C: [6.02 -5.08 6.02 6.02 5.54]
A: [-3.14 -8.04 3.65 -8.72 -0.08]
P: [7.32 7.16 -1.00 -1.70 7.62]
dup C: 	[6.02]
has: [7.16 -0.99 -1.70 7.62]	no
tags:
[-8.72] -> z141
[6.02] -> z165
[-8.73] -> z387
join A 4: 	z141

R: [1.39 1.00 2.00 -0.86 1.37]
Y: [-2.36 -3.60 -4.22 -3.76 -2.19]
H: [2.38 2.11 5.24 -0.01 2.69]
D: [0.78 1.00 2.00 -0.86 1.37]
X: [2.97 3.19 2.02 2.65 2.68]
G: [1.39 1.00 1.00 -0.86 -1.10]
V: [-1.23 -1.34 -1.34 -1.34 1.45]
dup G: 	[1.00]
has: [2.69 -0.01 5.24]	no
has: [-0.86 -1.10]	yes
dup V: 	[-1.34]
[-1.23 -1.34 -1.34 -1.34 1.45]	V
has: [2.02 2.65]	yes

F: [-2.14 2.90 -6.01 0.37 2.90 -5.85 5.03 2.90 1.91 -3.01]
L: [-1.58 -5.43 3.53 -4.78 4.98 2.47 -3.51 -1.99 -0.46 0.60]
T: [-1.58 1.75 -3.17 8.71 -3.22 -3.05 -4.91 -2.29 2.69 0.82]
Q: [-0.80 1.75 -3.17 8.71 -3.22 -3.05 -4.91 -2.29 2.69 0.82]
N: [-1.64 -4.07 0.84 2.99 -0.38 0.05 -1.76 -0.56 1.22 -4.82]
W: [-0.11 0.70 -0.32 -0.46 2.21 0.70 0.70 -1.43 -0.83 2.07]
dup F: 	[2.90]
dup W: 	[0.70]
tags:
[5.03] -> z546
[2.90] -> z159
[-3.52] -> z491
[5.02] -> z598
[5.04] -> z24
[-1.76] -> z158
[2.91] -> z303
[-3.51] -> z164
join F 7: 	z546
[-0.80 1.75 -3.17 8.71 -3.22 -3.05 -4.91 -2.29 2.69 0.82]	Q
[-1.58 -5.43 3.53 -4.78 4.98 2.47 -3.51 -1.99 -0.46 0.60]	L
has: [2.90 -5.85 5.03 2.90]	yes

beb: [-0.51 5.24 0.08 -3.11 -1.17 4.31 3.48 -0.14 1.54 0.34 -6.85 -0.51 -1.60]
mepu: [-1.86 2.43 0.19 -3.21 1.13 0.47 1.40 0.51 0.14 -0.83 -2.47 -2.23 4.35]
zupap: [-0.39 0.84 2.61 1.67 -2.07 -1.45 -1.83 0.16 2.63 3.90 -1.68 -4.05 -1.14]
fivep: [3.71 5.24 -0.65 -3.11 -1.17 4.31 3.48 3.31 -8.46 -3.39 -0.65 -0.65 4.14]
dil: [-2.87 -2.11 0.85 0.76 -3.59 -1.63 -5.73 3.31 -0.41 1.90 2.15 -5.64 0.61]
Zunu: [-0.65 -4.45 -0.69 3.88 5.43 -3.28 4.38 -3.85 -1.98 -1.56 -4.71 -0.95 5.76]
zuzef: [-0.98 -4.52 -0.64 4.01 5.45 -3.33 4.61 -4.18 -2.24 -1.63 -4.85 -1.09 5.92]
tade: [-0.81 -6.06 -0.94 7.01 8.73 -4.24 5.27 -7.07 -6.06 -2.72 -5.36 -0.64 9.53]
kazug: [-0.71 -1.27 0.47 -2.22 -1.22 -1.61 2.99 2.51 -1.27 0.66 -3.55 -1.65 -1.29]
Kirib: [-0.75 6.26 -5.11 6.44 3.33 0.85 -1.08 3.74 -9.58 -4.00 2.86 -0.09 5.24]
ves: [-0.71 -1.27 0.47 -2.22 -1.22 -1.61 2.99 2.51 -1.27 0.66 -3.55 -2.90 -1.29]
dup fivep: 	[-0.65]
has: [0.14 -0.83 -2.47]	yes
dup tade: 	[-6.06]
has: [-6.06 -2.72]	yes
tags:
[0.34] -> z396
[-4.24] -> z213
[-1.45] -> z618
[-3.33] -> z601
[-1.61] -> z172
[-1.63] -> z668
[4.31] -> z394
join beb 6: 	z394
dup beb: 	[-0.51]
has: [-2.07 1.67 2.61 0.84 -0.39]	no

E: [-0.80 1.56 2.85 -4.62 -3.05 5.54 -3.22]
B: [-6.06 2.85 1.32 -4.51 -4.94 5.23 -2.22]
K: [0.03 4.50 3.74 -3.00 2.40 5.80 2.08]
Z: [2.93 6.85 2.93 -1.57 0.65 6.46 -6.77]
M: [-6.18 -4.63 -4.78 -0.77 -5.93 -4.29 -4.61]
S: [-0.39 7.52 1.92 -1.47 3.98 6.00 1.69]
U: [1.85 4.68 1.45 0.19 -5.57 7.34 -5.27]
J: [0.03 4.50 3.74 -1.34 2.40 5.80 2.08]
Table of tags by key:
[0.19] -> z448
[-3.00] -> z514
join K 4: 	z514
has: [5.23 -2.22]	yes
dup Z: 	[2.93]
has: [-4.61 -4.29]	no
[1.85 4.68 1.45 0.19 -5.57 7.34 -5.27]	U
[-0.39 7.52 1.92 -1.47 3.98 6.00 1.69]	S

Gono: [0.46 -1.21 -0.02 0.57 -0.73 0.03 0.07 0.31 1.12 0.21 -0.04 0.26 0.75 0.50 -1.37 1.55 -0.24 0.79 1.19 0.17 -0.01 0.33 -0.15 0.01 -0.39 0.40 0.22 0.07 0.39 -0.94 -0.54 0.55 -0.20 0.00 0.70 0.18 -0.19 -0.14 0.20 0.11 0.69 0.36 -1.07 -0.21 -0.31 -0.42 -1.03 -0.82 -0.09 -0.36 -0.09 0.96 -0.21 -0.45 0.53 -0.21 -0.35 1.02 -0.02 -0.72 -0.52 -0.38]
gitev: [-1.10 2.87 0.13 -1.16 1.55 0.30 -0.26 -1.10 -2.44 -0.73 -0.02 -0.55 -1.56 -0.90 3.12 -3.65 0.73 -1.71 -3.51 -0.23 0.03 -0.71 -0.09 0.00 1.28 -0.84 -0.75 -0.68 -0.53 2.07 1.37 -1.71 0.26 -0.02 -2.20 0.06 0.53 0.59 -1.22 0.35 -1.64 -0.96 2.46 0.72 0.91 1.34 2.24 1.56 0.42 0.17 -0.11 -2.25 0.63 1.18 -0.78 0.79 1.31 -2.97 0.08 2.35 0.97 0.36]
Fusi: [0.23 0.57 0.36 -0.05 -1.06 -0.38 0.71 -0.55 0.75 0.49 1.46 -0.06 -0.52 -0.58 0.09 -0.58 0.17 0.11 0.10 0.57 -0.56 1.09 0.68 1.48 -0.41 -0.55 0.73 0.57 -0.22 0.49 0.76 -0.49 -0.05 0.57 -0.03 -0.45 0.69 0.44 0.68 -0.73 -0.50 0.10 1.55 0.57 -0.83 0.42 0.82 -0.89 -0.51 1.04 -0.88 0.36 -0.40 -0.23 -0.33 1.29 -0.19 -0.15 0.28 0.35 1.94 0.83]
fogo: [0.09 -1.78 -0.85 0.43 1.51 1.01 -1.06 1.37 -0.55 -1.34 -3.12 0.22 2.01 1.34 -1.68 2.23 -0.54 0.61 1.09 0.86 1.20 -2.32 -1.58 -3.15 0.61 1.20 -1.85 -1.24 0.59 -2.04 -2.03 1.57 -0.02 -0.99 1.09 0.98 -1.45 -0.96 -1.50 1.58 1.40 0.34 -4.01 -3.29 1.34 -0.55 -2.36 0.83 0.62 -2.84 1.24 0.26 0.40 0.12 1.06 -2.58 0.34 1.01 -0.94 -1.27 -4.44 -2.20]
vus: [-2.75 3.01 -0.34 1.08 1.70 0.21 2.16 -4.27 -3.66 3.23 4.60 1.14 3.87 -4.82 -3.67 -0.48 1.53 2.71 -1.31 4.08 2.95 -4.60 -2.53 -0.47 -1.76 3.10 1.44 -0.66 0.93 -2.89 -2.40 1.07 -1.30 -0.33 0.93 0.13 0.96 1.35 -0.82 -1.28 -5.05 -2.03 -2.12 0.50 1.16 3.45 0.94 -1.12 -2.64 -3.55 -2.27 1.99 -2.65 -1.40 1.01 1.17 -0.77 3.33 -1.76 -1.72 -0.33 0.81]
Kuz: [-3.77 1.95 0.71 3.94 4.21 3.92 2.27 -5.31 -3.80 4.05 4.04 1.75 4.42 -5.17 -4.95 -1.78 4.93 4.56 3.15 2.63 4.90 -7.51 -2.06 -2.07 -0.47 4.47 3.61 -2.37 2.64 -2.13 -2.97 0.31 -3.32 -2.06 0.83 2.92 2.32 -0.21 -0.99 -2.23 -4.11 -0.38 -4.66 -2.50 -2.07 -0.02 -0.67 -4.48 -4.55 -7.53 -1.39 -0.15 -5.37 -1.41 1.94 1.75 1.19 1.75 -0.54 -2.95 -0.47 -2.33]
besur: [2.22 -2.45 1.00 0.82 -0.81 -1.95 -2.41 1.02 -2.43 -2.81 -3.26 1.15 -1.34 3.70 2.83 1.12 0.95 -1.48 -0.88 -1.43 -0.67 -0.38 1.30 0.14 0.88 -1.76 0.45 0.34 -0.53 1.34 0.84 -1.41 1.13 0.66 -1.23 -1.56 -1.86 -1.80 0.04 0.43 4.92 0.21 -1.44 -2.45 -2.39 -1.04 -2.12 1.21 2.17 4.25 3.70 -2.20 0.47 -0.93 0.24 1.19 -1.31 -3.29 0.51 -0.18 0.12 0.56]
[-2.75 3.01 -0.34 1.08 1.70 0.21 2.16 -4.27 -3.66 3.23 4.60 1.14 3.87 -4.82 -3.67 -0.48 1.53 2.71 -1.31 4.08 2.95 -4.60 -2.53 -0.47 -1.76 3.10 1.44 -0.66 0.93 -2.89 -2.40 1.07 -1.30 -0.33 0.93 0.13 0.96 1.35 -0.82 -1.28 -5.05 -2.03 -2.12 0.50 1.16 3.45 0.94 -1.12 -2.64 -3.55 -2.27 1.99 -2.65 -1.40 1.01 1.17 -0.77 3.33 -1.76 -1.72 -0.33 0.81]	vus
key -> tag
[0.57] -> z289
[-0.22] -> z809
[1.09] -> z568
[-2.06] -> z381
[0.56] -> z825
[0.58] -> z313
join Fusi 34: 	z289
[0.09 -1.78 -0.85 0.43 1.51 1.01 -1.06 1.37 -0.55 -1.34 -3.12 0.22 2.01 1.34 -1.68 2.23 -0.54 0.61 1.09 0.86 1.20 -2.32 -1.58 -3.15 0.61 1.20 -1.85 -1.24 0.59 -2.04 -2.03 1.57 -0.02 -0.99 1.09 0.98 -1.45 -0.96 -1.50 1.58 1.40 0.34 -4.01 -3.29 1.34 -0.55 -2.36 0.83 0.62 -2.84 1.24 0.26 0.40 0.12 1.06 -2.58 0.34 1.01 -0.94 -1.27 -4.44 -2.20]	fogo
has: [-3.65 3.12 -0.90]	no
has: [1.75 1.19 1.74]	no
[0.23 0.57 0.36 -0.05 -1.06 -0.38 0.71 -0.55 0.75 0.49 1.46 -0.06 -0.52 -0.58 0.09 -0.58 0.17 0.11 0.10 0.57 -0.56 1.09 0.68 1.48 -0.41 -0.55 0.73 0.57 -0.22 0.49 0.76 -0.49 -0.05 0.57 -0.03 -0.45 0.69 0.44 0.68 -0.73 -0.50 0.10 1.55 0.57 -0.83 0.42 0.82 -0.89 -0.51 1.04 -0.88 0.36 -0.40 -0.23 -0.33 1.29 -0.19 -0.15 0.28 0.35 1.94 0.83]	Fusi
[0.46 -1.21 -0.02 0.57 -0.73 0.03 0.07 0.31 1.12 0.21 -0.04 0.26 0.75 0.50 -1.37 1.55 -0.24 0.79 1.19 0.17 -0.01 0.33 -0.15 0.01 -0.39 0.40 0.22 0.07 0.39 -0.94 -0.54 0.55 -0.20 0.00 0.70 0.18 -0.19 -0.14 0.20 0.11 0.69 0.36 -1.07 -0.21 -0.31 -0.42 -1.03 -0.82 -0.09 -0.36 -0.09 0.96 -0.21 -0.45 0.53 -0.21 -0.35 1.02 -0.02 -0.72 -0.52 -0.38]	Gono

Zogun: [-1.42 -1.28 0.92 0.77 -0.27 -2.16 -0.16 0.66 -0.43 -0.50 0.13 1.28 -0.22 1.27 -0.98 2.27 0.27 -0.96 0.97 -0.11 2.02 -1.18 -2.11 0.50 0.57 1.24 1.42 0.43 1.31 -2.57 2.14 0.02 -0.97 2.59 -1.32 -0.12 -0.40 -0.44 -0.17 -0.98 -1.33 -0.98]
nadi: [-1.58 1.91 0.50 2.11 1.85 -3.22 2.76 0.66 1.02 0.74 3.11 2.25 -3.77 2.21 3.44 0.38 1.44 1.16 6.71 -4.25 2.02 -4.06 -1.71 -2.47 1.37 1.98 0.18 0.17 1.98 -8.07 4.62 0.02 -1.64 2.59 -4.91 -1.49 -0.40 -1.08 4.37 0.25 -2.06 -0.98]
Pinak: [-1.96 2.28 0.15 2.11 1.74 -3.47 2.90 1.11 1.02 -0.10 2.95 2.81 -3.77 2.18 2.04 0.58 1.22 1.34 6.71 -4.38 2.02 -4.23 -1.71 -2.47 1.15 1.98 0.50 -0.06 1.44 -8.14 4.62 0.02 -1.04 1.80 -5.49 -1.73 -0.38 -1.08 4.37 -0.11 -1.77 -0.98]
Kam: [-5.04 4.89 -1.96 2.97 1.17 -2.88 2.76 0.66 1.82 -1.85 4.97 -0.82 -4.80 3.32 1.59 2.52 -0.65 -1.05 7.74 -2.36 2.02 -5.96 2.89 -4.62 0.57 3.23 0.50 -2.43 0.37 -6.31 7.90 0.02 -3.04 3.25 -5.99 0.56 -2.22 -1.70 5.30 -0.48 -0.95 -3.12]
susiv: [-5.04 4.89 -1.96 2.97 1.17 -2.88 2.76 0.66 1.82 -1.85 4.97 -0.82 -4.80 3.32 1.59 2.52 -0.65 -1.05 7.74 -2.36 2.02 -5.96 2.89 -4.62 0.57 3.23 0.50 -2.43 0.37 -6.31 7.90 0.02 -0.73 3.25 -5.99 0.56 -2.22 -1.70 5.30 -0.48 -0.95 -3.12]
Fifof: [-2.95 5.00 -1.54 3.73 1.50 -3.50 3.68 1.26 1.76 -0.50 5.20 1.50 -4.64 3.04 1.59 3.52 0.27 -0.96 6.71 -2.36 1.54 -5.98 0.67 -3.77 0.57 1.98 0.50 -1.46 -0.38 -6.31 8.49 -0.20 -0.11 2.59 -5.60 0.47 -1.97 -2.20 6.03 0.48 -0.93 -1.94]
vid: [-4.52 4.55 0.50 2.11 1.17 -3.64 3.13 0.66 1.02 -2.47 3.62 -1.32 -6.67 3.59 1.59 1.80 -1.73 -0.96 9.31 -1.52 0.83 -5.51 4.22 -3.84 0.41 3.04 0.78 -4.23 1.31 -5.86 8.40 0.02 -1.32 3.25 -7.65 1.65 -0.81 -1.08 5.15 0.08 -1.02 -3.77]
has: [-1.32 -6.67 3.58]	no
key -> tag
[-1.08] -> z687
[-4.23] -> z833
[0.65] -> z402
[0.66] -> z930
[-4.22] -> z412
[1.11] -> z134
join vid 8: 	z930

zamas: [1.12 -1.52 0.85 1.20 0.29 1.92 0.62 0.94 -0.37 -1.54 -0.18 -0.71 -0.09 2.78 -0.16 -0.53 0.37 -0.88 2.77 1.50 1.25 0.12 0.20 -1.25 0.72 0.55 0.07 -1.10 -8.34 -1.01 -0.44 -1.35 -2.02 -0.98 -1.82 -3.31 0.76 -0.67 -2.04 1.54 -0.61 0.34 -1.97]
zut: [0.47 0.59 -1.38 -2.56 0.00 0.69 0.14 -0.16 0.20 -1.61 -0.49 0.72 -1.19 1.10 0.80 0.40 0.37 -0.38 -0.30 -0.20 1.61 0.63 0.67 2.27 1.72 -0.16 0.37 0.62 2.36 1.37 2.18 0.85 -1.04 0.65 -0.12 -3.21 -0.05 0.68 -0.06 0.23 0.52 -0.52 1.13]
mizes: [1.62 0.53 -1.75 0.44 0.09 0.83 -0.56 0.04 0.27 0.39 0.09 0.49 1.12 0.26 -0.56 -0.93 0.50 -0.39 0.34 -0.74 -1.18 -0.06 0.27 0.44 -1.75 0.23 -1.15 -0.53 0.34 -0.27 3.24 1.80 3.33 0.07 -1.75 -2.81 -0.05 -0.31 -0.07 0.46 0.01 -0.52 0.39]
has: [-0.39 0.50 -0.93 -0.56]	no
[0.47 0.59 -1.38 -2.56 0.00 0.69 0.14 -0.16 0.20 -1.61 -0.49 0.72 -1.19 1.10 0.80 0.40 0.37 -0.38 -0.30 -0.20 1.61 0.63 0.67 2.27 1.72 -0.16 0.37 0.62 2.36 1.37 2.18 0.85 -1.04 0.65 -0.12 -3.21 -0.05 0.68 -0.06 0.23 0.52 -0.52 1.13]	zut
key -> tag
[0.23] -> z146
[1.12] -> z614
[-1.19] -> z82
join zut 13: 	z82

Balab: [1.52 -6.19 -1.85 7.89 4.95 -2.31 5.44 -3.22 -4.38]
gan: [-7.78 -0.12 0.83 6.30 -0.30 -1.27 -0.30 -6.35 -1.84]
Batoz: [-3.48 6.12 -2.21 0.22 0.55 0.03 1.24 5.16 6.20]
Dolo: [3.58 6.28 -2.76 2.40 -0.81 2.40 2.71 3.79 -0.09]
ture: [1.34 7.44 -1.25 1.01 5.19 -0.31 -1.73 3.93 1.36]
tags:
[1.37] -> z534
[1.36] -> z433
[-0.31] -> z117
[-1.84] -> z693
join ture 9: 	z433
dup Dolo: 	[2.40]
dup gan: 	[-0.30]

Lage: [-3.25 6.23 -2.39 7.35]
raza: [-5.39 0.66 -4.00 -7.53]
Fedut: [0.79 4.94 6.71 0.14]
veke: [-2.13 8.18 6.51 -2.29]
fopi: [-4.48 -5.91 6.74 -3.42]
Mape: [-5.57 4.74 -4.00 -3.26]
dar: [-5.57 4.74 7.95 -6.11]
Kat: [0.60 3.60 0.56 8.04]
Tedad: [-4.40 4.02 -2.29 -2.32]
key -> tag
[6.74] -> z331
[6.51] -> z473
[0.60] -> z987
[0.56] -> z114
join Kat 3: 	z114
[0.79 4.94 6.71 0.14]	Fedut

fif: [3.46 5.64 -2.82 -3.14 -2.03 -3.64 -6.54 -4.71 5.42 -0.37 2.10 3.66 -3.61 4.11 -5.27 2.88 5.64 -3.16 -2.46 5.64 4.24 -2.34 0.91 -6.24 3.44 1.60 -5.34 0.41 -6.50 2.86 3.33 3.90 2.17 -0.08 2.17 2.96 -5.31 -0.84 -3.81]
soseb: [2.83 1.22 0.00 2.41 -1.94 1.48 0.74 0.42 -0.28 -0.06 3.07 1.90 -0.76 2.07 1.05 -0.80 -0.17 1.22 1.80 1.20 2.35 0.73 3.14 -0.25 -1.51 2.82 1.06 1.81 0.07 -1.22 2.07 2.40 0.47 -2.22 2.07 -1.32 1.74 1.34 -0.45]
Movo: [-8.70 -2.79 4.20 -6.93 4.70 -5.19 0.24 3.01 0.01 -2.87 -8.98 -4.08 6.02 -5.10 0.86 -0.92 -1.72 -6.03 -1.37 0.71 -6.53 -4.25 -8.38 4.05 3.64 -6.56 -2.80 -1.99 2.96 4.43 -2.37 -9.05 1.29 6.08 5.03 4.44 -2.07 -0.06 -0.03]
[-8.70 -2.79 4.20 -6.93 4.70 -5.19 0.24 3.01 0.01 -2.87 -8.98 -4.08 6.02 -5.10 0.86 -0.92 -1.72 -6.03 -1.37 0.71 -6.53 -4.25 -8.38 4.05 3.64 -6.56 -2.80 -1.99 2.96 4.43 -2.37 -9.05 1.29 6.08 5.03 4.44 -2.07 -0.06 -0.03]	Movo
has: [3.64 -6.56 -2.80]	yes
[3.46 5.64 -2.82 -3.14 -2.03 -3.64 -6.54 -4.71 5.42 -0.37 2.10 3.66 -3.61 4.11 -5.27 2.88 5.64 -3.16 -2.46 5.64 4.24 -2.34 0.91 -6.24 3.44 1.60 -5.34 0.41 -6.50 2.86 3.33 3.90 2.17 -0.08 2.17 2.96 -5.31 -0.84 -3.81]	fif
has: [2.07 2.41]	no

Vamo: [-1.06 -1.03 -0.32 1.03 1.27 -5.65 0.92 -1.88 -2.42 0.08 -1.36 -2.55]
mivu: [-3.71 -3.02 3.10 -4.84 -6.12 7.27 -2.54 1.28 5.77 -1.14 3.43 1.97]
fef: [1.17 -3.25 -3.54 3.38 0.40 -5.02 4.22 -1.08 -0.84 5.40 3.94 -2.26]
sopu: [3.92 -1.67 -3.99 -0.41 -1.44 1.23 -1.57 1.41 0.89 0.02 2.18 -5.29]
gezag: [3.05 -3.24 -1.87 2.09 0.38 -3.04 0.97 0.89 -2.04 3.56 -1.00 -1.34]
Fides: [-4.36 -4.47 -1.26 -1.26 -0.11 -0.85 1.41 -1.02 -2.24 4.32 -1.33 2.28]
fev: [-1.17 -3.10 5.28 -7.89 -0.87 7.19 -1.00 2.18 4.16 -2.25 0.06 2.40]
tags:
[-5.01] -> z398
[0.40] -> z586
[-5.02] -> z139
[7.28] -> z392
[7.27] -> z558
[-0.84] -> z479
[-5.65] -> z535
join fef 6: 	z139
[-3.71 -3.02 3.10 -4.84 -6.12 7.27 -2.54 1.28 5.77 -1.14 3.43 1.97]	mivu

pof: [0.67 -6.87 4.53 1.09 -1.41 -1.88]
Vuf: [-0.49 -0.49 2.80 -4.53 -0.49 2.81]
lum: [-0.18 -1.42 -2.90 7.74 -3.36 -0.49]
ligek: [0.83 1.84 -1.78 -4.41 -1.58 -1.09]
gitu: [4.13 -2.47 -0.37 -2.09 4.02 -3.49]
Zezo: [-3.90 5.32 -0.34 0.04 0.58 2.47]
dup Vuf: 	[-0.49]
Table of tags by key:
[0.05] -> z294
[-1.42] -> z461
[-1.41] -> z298
[7.75] -> z721
[0.04] -> z625
[-2.89] -> z569
[1.09] -> z372
[7.74] -> z832
[-2.90] -> z761
join lum 4: 	z832
[-0.18 -1.42 -2.90 7.74 -3.36 -0.49]	lum
has: [4.02 -2.09 -0.37 -2.47]	no

